Rotation paths and how fast each direction turns (degrees a step):
Each turn is a multiple of 5 degrees from 10 to 175, or 0.
Each row of a path follows its step; steps can be skipped.
path 1
step 0: [ 0.05 -1.37 -1.76  0.91 -0.43  2.49  0.16  1.46  2.08 -0.23  0.09 -1.14
 -0.27 -1.23  0.22 -0.79  0.20  1.12 -0.75 -1.54  2.20  0.98  0.81  1.69
  1.37 -1.14 -1.77  0.33 -0.44]
step 1: [-1.15 -2.55 -0.34 -0.69 -0.49 -0.70  1.58  0.69  1.84  1.12  0.39 -0.80
 -1.26 -0.40 -1.07  0.14 -0.39 -2.07 -1.91 -0.08  0.95  0.41  0.56  0.67
 -0.79 -0.67  0.80 -2.84 -1.24]
step 2: [-0.05 -1.10 -0.09  2.09 -0.03  1.87 -0.96  1.39  0.43  0.08  1.12 -3.40
  0.49  0.36 -1.01  2.47  1.49  0.03 -1.07 -0.59  0.51  0.77 -0.85  0.40
 -0.13 -0.59 -0.70 -1.42  1.06]
step 3: [-0.85 -1.94  0.65 -1.36  2.39 -0.06 -1.02  0.94 -0.70  1.19 -0.38 -1.18
  0.50 -0.07 -2.60  0.56 -1.44  0.12 -3.03 -0.08 -0.97 -0.53  0.80  0.92
  0.71 -1.15  0.75 -0.45 -0.62]
step 4: [ 0.67 -0.22  0.03 -0.04  0.45  1.80 -1.01  0.90  1.34 -0.67 -0.78 -1.00
 -0.33 -1.29 -1.48  0.09  1.95  3.49 -0.54 -1.53  0.47  1.35  0.57  0.38
 -0.05 -2.66  0.02 -0.40 -0.77]
step 5: [-1.02 -1.36  0.31 -2.41 -0.62  0.31  0.75  0.67 -1.24  1.07  1.53  0.20
 -0.40 -2.28 -0.77  0.25  0.04  0.34 -1.40 -1.44  1.76  0.08  0.45  1.33
 -0.33 -0.42  2.38 -1.70 -1.63]
step 6: [-0.84  0.96 -1.00 -0.72 -2.37  0.23 -1.21  0.77  0.80 -1.93  0.58 -2.29
 -0.65 -0.87 -1.31  2.82  1.17  0.34 -0.56 -0.70  0.63  0.25 -1.08  0.42
  0.68 -1.53  0.77 -1.30  1.11]
step 7: [-2.25 -2.12  0.32 -1.67  0.13  0.43 -1.59  0.84 -1.56 -0.43  0.40 -1.43
  1.19 -1.21  0.20  0.01 -2.92 -0.09 -1.49  0.73  0.38 -0.11 -1.38  1.12
  0.35 -1.97  0.40 -0.21  0.15]
step 8: [-0.14  0.26 -0.12 -1.30  0.18  0.62 -1.50  1.51  0.96 -1.95 -2.65 -2.32
  0.09 -0.30 -1.16 -1.12  1.28  0.91  0.56  1.28 -0.34  1.33 -0.80  0.71
 -0.90 -1.87  0.79 -1.59 -0.80]
step 9: [-1.00 -0.54 -0.94 -1.02  1.91  0.90 -0.78  1.68 -2.27  0.18  0.93  0.70
  0.47 -0.75 -0.03 -0.46  0.27  1.27 -0.52  0.70  2.97  0.49 -0.99  1.49
 -1.68  0.30  1.41 -1.87 -0.58]
step 10: [-0.11  0.26 -1.56 -0.98 -0.26 -0.80 -1.13  1.79  1.18 -3.05  0.42 -0.19
  0.07  0.07 -1.88  1.34  2.02  0.58 -0.60  1.48  0.86 -1.42 -0.30  0.09
  1.11  0.19  2.30 -0.68 -0.64]
[ 0.44 -0.31  0.01  0.24 -0.05 -0.65 -0.28  0.36 -0.32  0.19 -0.72 -0.22
  1.26  0.38 -0.09  0.65 -0.89  0.27  0.33 -0.36 -0.79  0.16 -0.56  0.02
  0.81 -0.35 -0.18  0.05 -0.15]  85
[ 0.45  0.51  0.46 -0.08 -1.11  0.38 -0.74 -0.64 -0.63  0.07 -0.07  0.39
  0.27 -0.60 -0.88 -0.40 -0.13 -0.27 -0.78 -0.67 -0.14  0.22 -0.27 -0.56
 -0.40 -0.20  0.07  0.14  0.03]  35
[ 0.60 -0.35  0.23  0.75  0.24  0.77 -0.21  0.12 -0.36  0.15  0.63 -0.11
  0.66 -1.01  0.83  0.23  0.09 -0.44  0.21  0.34  0.39 -0.65 -0.12  0.21
 -0.05 -0.46  0.24  0.76 -0.57]  155
[-0.28  0.01 -0.07  0.36 -0.52  0.05 -0.07  0.30  0.27  0.08 -0.18 -0.85
 -0.58  0.11  0.39 -0.56 -0.90 -1.46  0.23  0.15  0.13  0.53 -0.73  0.30
 -0.24 -0.49 -0.23 -0.12  0.46]  60
[ 0.51  0.75 -0.31 -0.04  0.21 -0.10  0.10  0.05 -1.07  0.55  0.07 -0.49
  0.13  0.02 -0.27  0.83  0.55 -0.72  0.46 -0.39  0.29 -0.16 -0.06  0.63
 -0.29  0.81  0.16 -0.81  0.42]  100
path 2
step 0: [-0.51 -0.35  0.81  1.27  0.15 -0.22 -0.89  2.20 -0.28  1.20  1.24 -1.14
 -0.02  0.17  1.25  0.90  0.25  0.08  1.18  2.45 -0.16  2.47  1.37 -0.05
  1.05  0.09  0.99  2.40 -1.92]
step 1: [-1.07  1.72 -1.76  1.00  2.25  0.03  0.80 -0.27 -0.72  2.69  2.79 -0.10
  0.91  1.41  1.35  1.06 -1.66 -0.48  0.17  1.50 -0.62  0.75 -0.53 -0.36
  0.10  0.35  0.02  0.10 -0.38]
step 2: [ 0.99  2.51 -0.28  1.45 -1.69 -0.40 -0.77  0.85 -0.54  0.78  1.18  1.09
  0.33  0.83 -0.01  0.54 -0.41  0.86  0.01  2.76 -0.74  2.43  0.31 -0.22
  0.89 -2.02  1.23  1.38  0.26]
step 3: [-1.38  2.36 -1.94  0.98  0.54  0.77  1.09 -0.94 -2.29  1.18 -0.01 -0.52
 -1.87  0.98  0.92 -0.57  0.14 -1.33  0.98  1.65 -1.46  2.21  0.99 -0.33
  0.32  0.56 -0.21  0.20  0.32]
step 4: [ 0.20  0.65 -1.30  1.02 -1.38  1.13 -0.86 -1.09 -1.44  0.45  1.62  2.74
  0.32 -0.27  0.70  0.28 -1.24  0.56 -1.45  0.48 -1.51  2.06  1.69  0.01
  2.64 -0.32 -0.14 -0.29  0.44]
step 5: [ 0.62  0.36 -0.18  0.84  0.92  0.62 -0.27 -0.04 -1.91  1.15 -0.20 -0.62
 -1.68 -1.55  0.64 -0.07  0.53  0.09  0.94  1.47 -0.66  3.13  1.99  1.41
  0.58 -0.13  1.48 -2.33  0.58]
step 6: [-0.19 -0.86 -1.69  0.21  0.73  0.92 -2.35  1.00 -2.45  1.32  2.24  1.44
 -0.75 -0.65  1.14  1.16  0.79  0.46  0.57 -0.21 -1.61  0.84  0.06  0.89
  1.87  1.28 -1.10  0.18 -0.17]
step 7: [ 1.68 -0.18  0.54 -1.20  0.90 -1.61 -0.88 -0.17 -0.92  2.06  2.26  0.81
 -0.86  1.47 -0.10  0.79 -0.43 -0.04  0.73  1.18  0.75  2.22  1.02  2.24
  1.03 -0.48  0.63 -1.86 -0.34]
step 8: [ 1.20 -0.74 -2.23 -0.75 -0.35  0.06 -0.64  0.31 -0.72  2.77  0.17  0.10
 -1.42  0.69  0.52  1.39  0.48  1.30  2.45  1.28 -1.69  0.88 -0.84  0.84
  0.91  1.10  1.10  1.79  0.15]
step 9: [-2.25 -0.52  0.09 -0.82  0.09 -0.82  0.21  0.00 -0.60  0.58  1.25  1.23
 -0.47  2.81 -0.62  1.27 -2.26  0.17  1.46  1.58 -0.08  1.87  1.23  1.53
  1.69  0.70 -0.20  0.60  0.05]
step 10: [ 1.41 -0.94 -1.51  1.47 -0.85 -0.11  0.89 -1.03 -0.67  2.07  1.10 -1.20
  0.81  0.58  0.48  0.14 -2.05  1.95  2.28  1.55 -0.97  0.88  1.82  0.08
  0.37 -0.07  0.91  0.68  1.33]
[-1.03 -0.41  0.15 -0.30  0.14  0.51 -0.18  0.01  0.24 -0.48  0.35  0.10
  0.01  0.91  1.19 -0.53  0.57 -0.15  0.49  0.37 -0.39 -0.31 -0.14 -0.23
  0.43  0.00 -0.83 -0.42 -0.21]  130
[ 0.30 -0.83  0.68 -0.85  0.61 -0.38 -0.30  0.54  0.59  1.07  0.33  0.06
 -0.24 -0.08  0.21  0.50  0.18  0.02 -0.02 -0.01  0.29  0.14 -0.71  0.07
  0.08  0.53  0.20  0.19 -0.96]  45
[-0.84 -0.54  0.21 -0.38 -0.23  0.83  0.19  0.24  0.03 -0.06 -0.13 -0.26
  0.62 -1.02  0.19 -0.35 -1.03  0.18  0.12  0.10 -0.06  0.03  0.71 -0.07
  0.31  0.66  0.88 -0.23 -0.22]  70
[-0.33  0.17  0.23  0.11  1.05  0.05  0.82 -0.37 -0.81  0.26 -0.70  0.11
 -0.30  0.11  0.26 -0.23 -0.79 -0.39  0.33  0.05  0.85 -0.03 -0.88  0.51
  0.06 -0.31  0.06 -0.68  0.05]  175
[-0.17  0.27 -0.64  0.69 -0.44 -0.22  0.02  0.32  0.22 -0.30 -0.75 -0.47
 -0.63 -0.70  0.36  0.27  0.49 -0.72  1.10 -0.03 -0.10 -0.07 -0.21  0.48
  0.12  0.42  0.13  0.36 -0.89]  135
[ 0.07 -0.41 -0.44 -0.20  0.62  0.16  1.05 -0.23  0.34 -0.86  0.52 -0.23
  0.15 -0.08 -0.41  0.40  0.22  0.96  0.69  0.11  0.91 -0.06  0.26 -0.18
  0.13 -0.37 -0.22  0.70 -0.38]  25
[ 0.27 -0.19  0.15  0.91  0.84  0.62 -1.03 -0.10  0.41  0.01 -0.17 -0.55
  1.12 -0.15 -0.19  0.36  0.27 -0.40  0.17  0.16  0.62  0.35 -0.01  0.26
  0.33  0.39 -0.46 -0.11  0.59]  65
path 3
step 0: [-1.18 -0.28 -0.77 -2.07  0.48 -0.46  0.10  0.10 -1.15 -1.89  1.79  2.90
 -1.19 -1.08 -1.65 -1.01  0.56  0.01  2.29 -1.19  0.85  1.16  1.88 -1.27
 -1.04  0.72 -0.51  1.20  0.17]
step 1: [ 0.85  0.21  0.99 -2.28  0.74 -1.46  1.06 -0.73  0.47 -0.79  1.07 -0.07
  1.55 -1.12 -2.08 -1.24 -1.62 -0.53  1.93  0.98 -1.34 -2.84 -0.01  0.37
 -0.15 -1.23 -1.56  1.70 -0.15]
step 2: [ 0.76 -1.60  1.08 -0.73  0.94  0.15  1.92 -0.20 -0.78 -1.84 -0.16  1.53
 -2.56 -1.30 -1.93  0.73  2.33 -0.01  0.98 -1.10 -0.89 -0.18 -0.54  0.76
 -0.07 -0.62 -2.17 -0.15  1.97]
step 3: [ 1.89 -0.34 -0.64 -0.61 -0.68 -0.16 -1.09 -2.11  1.52  1.31  0.57  1.30
  0.19 -0.01 -3.10 -0.42 -1.01  0.30  1.13 -1.89 -0.75 -0.37 -0.57  1.54
  2.03 -2.53 -1.23  0.09 -0.04]
step 4: [ 2.04 -0.22  0.27 -1.10 -0.69  0.98  1.73 -2.41  0.19 -0.10 -0.48  0.79
 -3.75  0.16  0.02  0.80  0.18  0.34  1.49 -0.13  0.69 -0.36  2.31 -1.16
 -0.66 -2.18 -0.06 -0.86  0.20]
step 5: [ 0.30 -0.49  0.86 -1.32 -1.20 -1.55 -0.78  0.08 -1.74  2.65  0.77  2.10
 -0.53  0.09  0.84  0.11 -2.69  1.03  1.47 -0.87 -0.59  0.64  0.53  0.86
 -0.58 -2.47 -1.93  0.83  0.21]
step 6: [ 2.35  0.48  0.83 -2.16  0.97 -0.26  0.52 -0.36 -0.97  0.05  0.08  0.88
 -2.11 -0.29 -0.38 -1.66  0.34 -0.96 -0.02  0.74 -0.40  2.41  2.20 -1.08
  0.11 -0.69  0.41  3.20  0.94]
step 7: [ 0.83 -2.51  0.79 -2.60  0.20 -1.57  0.10  0.64  0.68 -0.40  0.72  0.21
 -0.83  0.57 -0.96 -0.49 -2.40  0.44 -1.13  1.77 -2.39  0.38 -1.29  1.30
 -1.43 -2.15 -0.36  0.33  0.30]
step 8: [-0.34 -0.69 -1.73 -0.93  0.62 -0.03 -0.07 -1.46 -0.54 -1.64 -0.63  2.17
 -2.55 -1.65 -2.56  0.45  0.20 -0.62 -0.19 -0.10  0.40  3.10 -1.10 -0.01
 -1.22 -0.66 -0.06  1.54 -0.60]
step 9: [ 0.06 -1.60 -2.25 -0.77  0.16 -1.37  0.59 -1.61  0.50 -1.08  0.21 -0.65
  1.29 -0.29 -1.96 -1.09 -2.61 -0.43  0.55  1.02  1.07 -0.51  1.28  0.43
 -0.40 -3.41 -1.36  0.19 -0.82]
step 10: [-0.36 -0.78  0.08 -0.94 -0.83 -1.01  2.41  0.16 -0.82 -0.52 -0.65  0.08
 -1.32 -2.59 -1.12  2.98  1.18 -0.95  1.34  0.46  0.35  1.28  2.26  0.24
 -1.02 -1.04 -2.10  0.39 -0.22]
[ 0.48 -0.32  0.25 -0.06  0.10  0.84  0.34 -0.03 -0.53 -0.46  0.00 -0.18
 -0.43 -0.98  0.21 -0.19  0.96  0.14  0.34  0.02  0.10  0.97 -0.05 -1.17
  0.12  0.18  0.17 -0.35 -0.45]  175
[-0.10 -0.14 -0.67  0.34  0.70 -0.49  0.46  0.37  0.02  0.59  0.15 -0.63
  0.23 -0.35  0.22  1.07 -0.37 -0.77 -0.88 -0.06  0.29  0.66 -0.16 -0.51
  0.10 -0.61  0.47 -0.09  0.09]  10
[ 0.81 -0.42 -0.18  0.73  0.62  0.08 -0.60  0.12  0.18  0.43  0.64 -0.41
  0.38  0.25  0.06  0.41 -0.31  0.27  1.08  0.55 -0.57  0.16 -0.38  0.12
 -0.22  0.10 -0.52  0.24 -0.94]  175
[ 0.26 -0.69 -0.12  0.50 -0.34 -0.06 -0.37  1.00 -0.17 -0.07 -0.89  0.01
 -0.13 -0.50 -0.17 -0.05 -0.07 -0.51  0.46  0.54 -0.79 -0.17  0.43  0.20
  1.05  0.03  0.40  0.20  0.80]  85
[ 0.31  0.31  0.02 -0.02  0.34  0.61  0.80  0.19 -0.26  0.21  0.26  0.62
  0.06  0.50 -0.25  0.65 -0.02 -0.21  0.18 -0.96 -0.52 -1.08 -0.10 -0.63
  1.01  0.03 -0.34 -0.26 -0.16]  35
[ 0.63  0.72 -0.31  0.55  0.60 -0.18  0.25  0.26  0.30 -0.44 -0.41  0.39
 -1.04 -0.08 -0.02  0.76  0.46  0.09 -0.10 -0.10  0.31 -0.09  0.74  0.48
 -0.51  0.76  0.18  0.76 -0.19]  175
[ 0.24  0.18  0.64  0.25  0.53  0.82 -0.36 -0.54  0.34  1.02 -0.51 -0.14
 -0.26 -0.12  0.75 -0.09 -0.35  0.55 -0.01 -0.78 -0.62  0.27  0.41  0.07
 -0.33 -0.45  0.32  0.01  0.81]  40
[-0.15 -0.20 -0.61  0.11 -0.13  0.53 -0.76 -0.20  0.44 -0.09 -0.09  0.76
 -0.55  0.18 -0.65  0.38 -0.42  0.19  0.30  0.15  0.35 -0.24 -0.34 -0.27
 -0.22 -0.34  1.40 -0.87 -0.33]  80
